One turning vector, and how many steps it has turned
The counts run from 0 to 399.
[ 78 105 164 126  89 130 158 148  95 112 114 138  91 108 126 178 129 132
 160 143 114 125 102 124  95 128 109 142 143 152 136 104  86 117 136 126
 113 113 144 136 122 134  95 139 154 178 113 143 137  76 122 166 163 166
 149 143  95 117  95  95 116 113 107 120 127 120 138  79 115 133  45  83
 180 143]
311
[167 100 128 147 139  72 134 106 104  87 109 154 120  77 169 130 123 142
 111 121 111 106  69 128 103 110 102 130  90 155 143 146 132 140 102 157
 148  95 105 132 122 123 109 161 173 129 134 179  99  95 150 120 158 162
 132 162  78 100 128 140 148 113 100 130 118 163 168 102 113 141  84 110
 115 130]
89
[138 135 200 107 116 115 168 112 125 111 127  87  97 142 152 134 135 103
 154 140 123 113 132 119 118  88 140 190 152 158 133 134  92 147 129 144
 118  93 151 135  99 172 108 117 165 184 146 112  71  73 120  97 143  93
  86 128  90 142 141  92 133 150  78 168 117 155 128 135 135 130 113  92
 138 140]
121
[ 80 129 117 152 112 116 108  88 167  91 110 137 156  91 105 152 132 155
 100 149 159 136 160 108 134  84 174 117 127 159 159 109 152 129 150 143
 118 124 104 117 129 107 147 152 112 135 159 130 176 149 168 157 109  87
 204 136 147 129 122 108 142 118 143  87 185 129 116 127 117 107 125 109
  77 121]
323
[172 131 124 142 162 147 143 132  98 129 147 141 101 139 117 149 126 183
 161 183  63  81 107  95 132 106 131 178 118 180  97 146 149 147 120 124
 120 131 122 135 130 120 140 136 116 147 112 126  61 116 134 112 113 136
 133 124 115 140 114 120 124 173 137 166 171 148 142 123 138  71 115 101
  85 147]
248
[125 134 165 175 130 182 123 143 150 132 135 170 128 133 115 138 146 107
 181 138  75 143 157 101 115  92 120 188 100 134  75 117 156 133 166  97
 114 139 122 103 140 105 123 122 138 153 134  89  85 104  94 118 113 139
 120 112 147 131 159 120 109  98 103 109 139 124  89 187 145  88 149 112
 115 106]
156
[128 123 139  90 140 130 117  94 110 132 105  93  98 110 155 133 166 102
 111 141 118 102 133 104 167  84 158 146 126 144 205 150 145 128 105 196
 124 122 163 153 132 121 153 162 135 147 106 108 120 139 137 144  85  90
 120 153 110 121 136 134 179 149 104 149 158 189 140 127 154  90 114 133
  78 142]
7
[117 108 118 138 141 161 132 177  77 164 121 136 153 123 131 198 169 147
 116 110 109  80 125 114 133 137 114 137 139 158 114 120 100 128 131 182
 141 100 127 177  90  99  78 123  88 115 125 148 124 103 168 156 136 128
 142 135 121 108 120  90 104 161 140 130 104 157 131 120 134 105  46  76
 116 135]
356
[108  87 167 194 147 152 119 146 179 142 150 151 122 116 100 115 167  97
 172 144  85 156 163 110 122 110 108 138 107 124  98 136 156 125 155 105
 144 152 119 113 103 104 133  95 124 125 153 107  95 102 118 122 119 134
 108 117 119 139 169 137 107  97  68 125 133 147  86 189 134 101 161 146
  94 112]
155
[130  98 100 131 160 120 125 124 163 121 185  86 104 162  92 124 128 167
 157 170 105 125 149 108 166 171 143 111 132 157 110 149 138 122 110 164
 178 135 151 130  91 112 165 116  75 115 155 107  93 110 141 129  93 116
 113 126 109 148 130 128 126 164 116 179 145 159 119 113 107 109 106 136
  76 105]
246
[103 109 109 100  94 146  99  95  74 118 135 103  96 116 127 144 127 119
 125 137 162 133 121 150 147 165 154 118 126 136 166  98 126 118 131 167
 134 145 161 105 164 121 167 225 146 146  95  89 126 127 109 157 114 172
 148 132 122 112  99 139 170 136 111 116 139 107 163  62 131 110  89 145
 145 111]
52
[131 141 174 106  90 151 144 114 127  93 111  91 147 149 146 136 132  67
 144 109 179 150 158 134 153 145 181 188 154 144 135 116 111 119 168 164
 131  91 150 101  92 150 107 131 127 155 155  75 112 125 116  95 120  82
 150 122 167 130 157  93 121 131  77 122 143 110  80 166 156 143 140 107
 130 137]
336
[110  74 117 158 142 162 125 143 101 129 136 132 164 124 101 187 169 118
 116 145 131 125 148 121 153 144 147 130 124 137 134 126 149 125 162 135
 149 134  93 129  86 114  59  96 139 123 135 115 155 139 168 149 117 143
 184 139 135 124 150  96  81 145 110 117 167 103  92 146 144  58 122 116
  74 159]
339
[124 102 114 110 139 145 117 124 122 133 114 145 164 136 109 164  92 146
 132 176 134 127 131 101 133 150 132  73  88 139  85 119 126 116 150 102
 133 151  94  81 129 108 113 156 149 117 131 156 149 101 169 138 141 185
 159 139 130 119 122 156  86 106 180  89 166  83 158 139 106 133  93 117
 108 105]
79
[149  90 227 147 133 132 143 103 130 104 101  91  77 127 131  87 128 104
 158 126 114 180 134 119 121 110 155 173 140 155 116 165 103 126 156 126
 134 157 153  98  95 142 167 140 153 165 126  87  89 106 126 100 115 144
  89 121 119 106 129 111 169 136  65 129 141 122 128 144 123 140 163 146
 115 145]
283
[146 140  96 104  90 105 106  72 149 114 169  95 121 134 135 111 128 138
 119 145 179 109 155 137 161 142 178 149 126 151 167 102 134 156 113 190
 139 104 136 103 141 140 166 167 127 120 145  91  73 143 113  92 107  86
 134 122 132 162 131 122 179 171 111 174 128 146 126  92 133  95 130 127
 108  91]
244
[127 121 132 112 149 177 111 124 117 175 128 127 107 144 105 148 152 116
 166 206  74  83 160  98 129  92 130 128 101 145 135 124 171 112 117  75
  98 170 131 108 155 121 147 164 156 151  91 116 115 118 120 150 105 139
 125 125 116 143 140 151 110 130 143 133 192 151 128 171 149  50 123 120
  95 134]
25
[ 69 140 134 122  99 111 105 111 169 115 151 134 111  86 147 117 143  92
 159 113 141 104 126 129 120  99 109 112 129 115 173 112 137 156 106 177
 150 117 158 144 124 133 137 149 105 146 138 150 113  49 138 128 136 117
 118 154  82 137 145 141 185 107  80 150  81 181 148 110 110 148  83 121
 146  72]
136
[ 94  45 130 183 152 122  97 123 112 128 112 132 110  98  97 145 124 170
 116 137 119 132 134 123 121 131 156  81 149 161 145 139 118 132 123 147
 182 180 113 144  82 109 174 144  93 134 130 155 113 137 191 158 121 159
 131 126 109 126 101 119 141 164 119 122 152 130 157  87  95 103 131 142
  73 131]
277
[ 53 113 176 111 106 125 110 114 155 130 132 130  99 100 110 112 151  75
 158 144 129 133 152 151 109 122 149 109 152 120 196 117 150 106 119 114
 155 163 149 118 120 142 168 151 117 182 144 118  88 102 109 145 129 124
 118 128  99 174 146 145 128 112  58 139 162 149 103 152 122 114 155 160
 127 113]
153
[123 123 145 145 174 183 107 160 107 123  97 177 162  94 135 167 131 121
 156  88  76 114  90  95 144  89 124 119 112 133 101 166 145 144 149 150
 155 143 125 157  96 100 125 134  88 132 135 176 110  63 179 124 139 160
 129 135 131  97 134 137 126 126 141 121 140 127 150 165 117 123 118 127
 106  97]
141
[167 127 159  64 135 137 137  97  88 102  93 116 100 131 182 120  81 124
 121 143 132 153 105 117 160 111 163 166 103 167 139 160 129 110 149 163
 113 116 156 108 142 124 185 203 146 163 126 102  82 114  99 109 118 150
 100 123 144 105 134 160 166 116 125 128 159 121 146 140 130 140 137 148
 109 124]
60
[130 168 172 162 131 169 152 156 139 152 103 127 133 125 102 134 154 102
 208 130  59 113 130 105  96  97 110 147 147 138 102 113 148 122 110 108
 103 153 145 110 127 123 125 146  88 133  90 111 101  78 111 119 127  97
 140 146 127 110 144 107 114 104 136 103 146 171 137 165 143 119  86  73
 134 110]
363
[139 137 103 105 128 182 104 143  89 187 121 149 148 122 133 188 129 166
 115 157 127  87 144 110 119 111 143 140 121 159 104  87 139 132 127 148
 101 144 114 154 159 105 142 200 117 117 110 130 110 141 137 149 138 147
 145 103 155 124 109 126 122 160 187 116 135 125 152 124 127  81  80  88
 106 103]
34
[154 116 165  94 146 172 126 154  86 134 116  93 148 139 169 131 142  93
 133  72 141 128 109 139 162 183 153 143 154 136 134 165 115 107 139 199
 167 111 158 141  88 122 109 147  85 119 120 100  79 100 125  97 115 128
  85 123 146 105 159 129 119 154 107 148 127 122 120 169 152 154 104 158
 126 118]
14
[ 89 110 123  52 123 148 118 107 104  99 143 100 136 147 152 163 109 118
 128 140 182 110 128 125 182 148 173 129 144 150 151 141 106 132 151 191
 171  91 137 152  78 144 119 145 106 165 168 150 131  87 177 125 122 133
 136 122 109 146 126 117 123 177 134 173 143 102 126 105 102 134 104 130
 118 124]
114
[ 96  63 157  97 138 137 132 142 108 153 109 110  87 128 175 137 146 118
  93 153 106 136 157 119 141 105 120 133 127 143 155 139 111 109 141 185
 121 102 160 187  91 111 153 123 140 157 142 132 121 120 143 181 125 148
  73 122  82 113 153 139 149 127  88 125 129 177 121 144 116 111 126 139
  85 160]
168
[138 132 107 110  97 137 122 127  71 111 118 169 131  90 146 181 124 149
  93 131 133  96  95 142 128 129 147 173 119 172 182 103 131  94 133 174
 116  92 122 143 153 105 122 184 127 151 115 114  97 166  99 155 140 137
 168 134 154 117 102 112 118 130 145 111 155 131 109 100 147 100  94  95
 120 128]
196
[126  61  97 163 138  98 100  79 150 128 146 110  88 104 113  96 139 140
 108 169 125 153 149 133 142 146 134  84  98 133 157 130 156 118 112 151
 161 151 133 106 123  92 173 162 153 109 128 102 114 153 127 161 100 156
 134 140 109 129 137 148 172 113  77 116 144 152 140 103 124  93 131 166
  71 114]
54
[123 105 164 144  91 153 118 101 150 131 127  79 138 150 134 121 158  79
 134 100 198 135 178 116 151 138 151 142 146 105 104 100  94 167 168 172
 136 113 130 105  80 140  75 132 172 120 150 103 127  91 153 110 126 108
 114 117 136 114 149  98 163 154  72 124  75 111 132 142 133 133 103 114
 135 108]
129
[160  94 111 141 122 124 123 111 164 153 124  97 178 149 109 122 141 114
  96 167 164 138 190 128 133 146 147 119 103 136 100  99 148 101 143 113
 135 126  96  73 113 112  98 134 157  93 150  96 114 161 127 136 127  95
 147 132 151 131 165 127  80 112 106  90 158 115  78 184 151 120 136 129
  69 121]
208
[180 126 134  82 141 120 149 133 109 134 113  96 143 152 179 127 118 116
 136 125 112 114 103 107 148 148 103 135 106 146 100 150  96 114 105 181
 137  83 161 128  95 115 104 144 136 107 117 137  99  82 126 110 145 123
  83 156 105  84 150 130 113 110 124 129  94 158 151 158 130 182  64 112
 127 102]
220
[141 109 136 142 138 105 156  96 141  94 111 106 110 142  99 154 111 201
 132 197  95 138 139  73 136  78 147 152 127 182  85 122 121 136 132 132
 105 128 132 109 120 118 151 123 146 137 132 123 156 127 167 151 108 116
 147 137 106 100 102 103 146 129 151 127 171 149 152  89  96 108  89  84
  69 160]
86
[106  72  97 154 134 120 111 120 104 105 167 200  90  92 148 168 131 161
 121 157 106 123 107 114 129 113  94 140  83 148 135 124 146 148 154 146
 133  98  97 158 136 109 133 129 167 151 146 151 111  99 136 153 148 212
 135 132  87 132 117 137 146 130 105 147 134 121 131  99 120  82 115 121
 116 119]
295
[121 117 133 108 146 144 103  99 104 129 127  96 100 124 151 137 173 118
 114 150 127 120 140 107 164  95 161 139 123 141 196 146 153 136 118 177
 133 135 165 154 131 120 165 156 127 143  98  78 128 143 141 158  73 115
 130 134 113 125 134 119 183 153  94 146 152 170 126 124 149  62 132 139
  70 142]
375
[ 78 116 144 133 111 138 100 139 151 120 128 122 155  97 140 121 130 101
 118  87 185 147 149 158 134 151 174 109 174 130 169 115 122 114 144 189
 192 137 133 146  74 121 151 149  61 129 170 126  92 113 146 132 132  99
 130 114 131 139 146 111 147 151  92 123 115 126 107 143 104 163 133 149
 117  72]
145
[141 117 174 120 147 156 160 137 143 111 113 167 130 138 136 157  94 158
 150 172  89 145 138  74 118  68 141 180 114 175  54 131 123 125 175 110
 102 122 105 111 106 107 155 123 126 162 169 141 103  97 130 117 142 134
 123  85 143 120 131 125 110 121 160 115 162 113 117 169 106 142 136  89
 102 128]
301
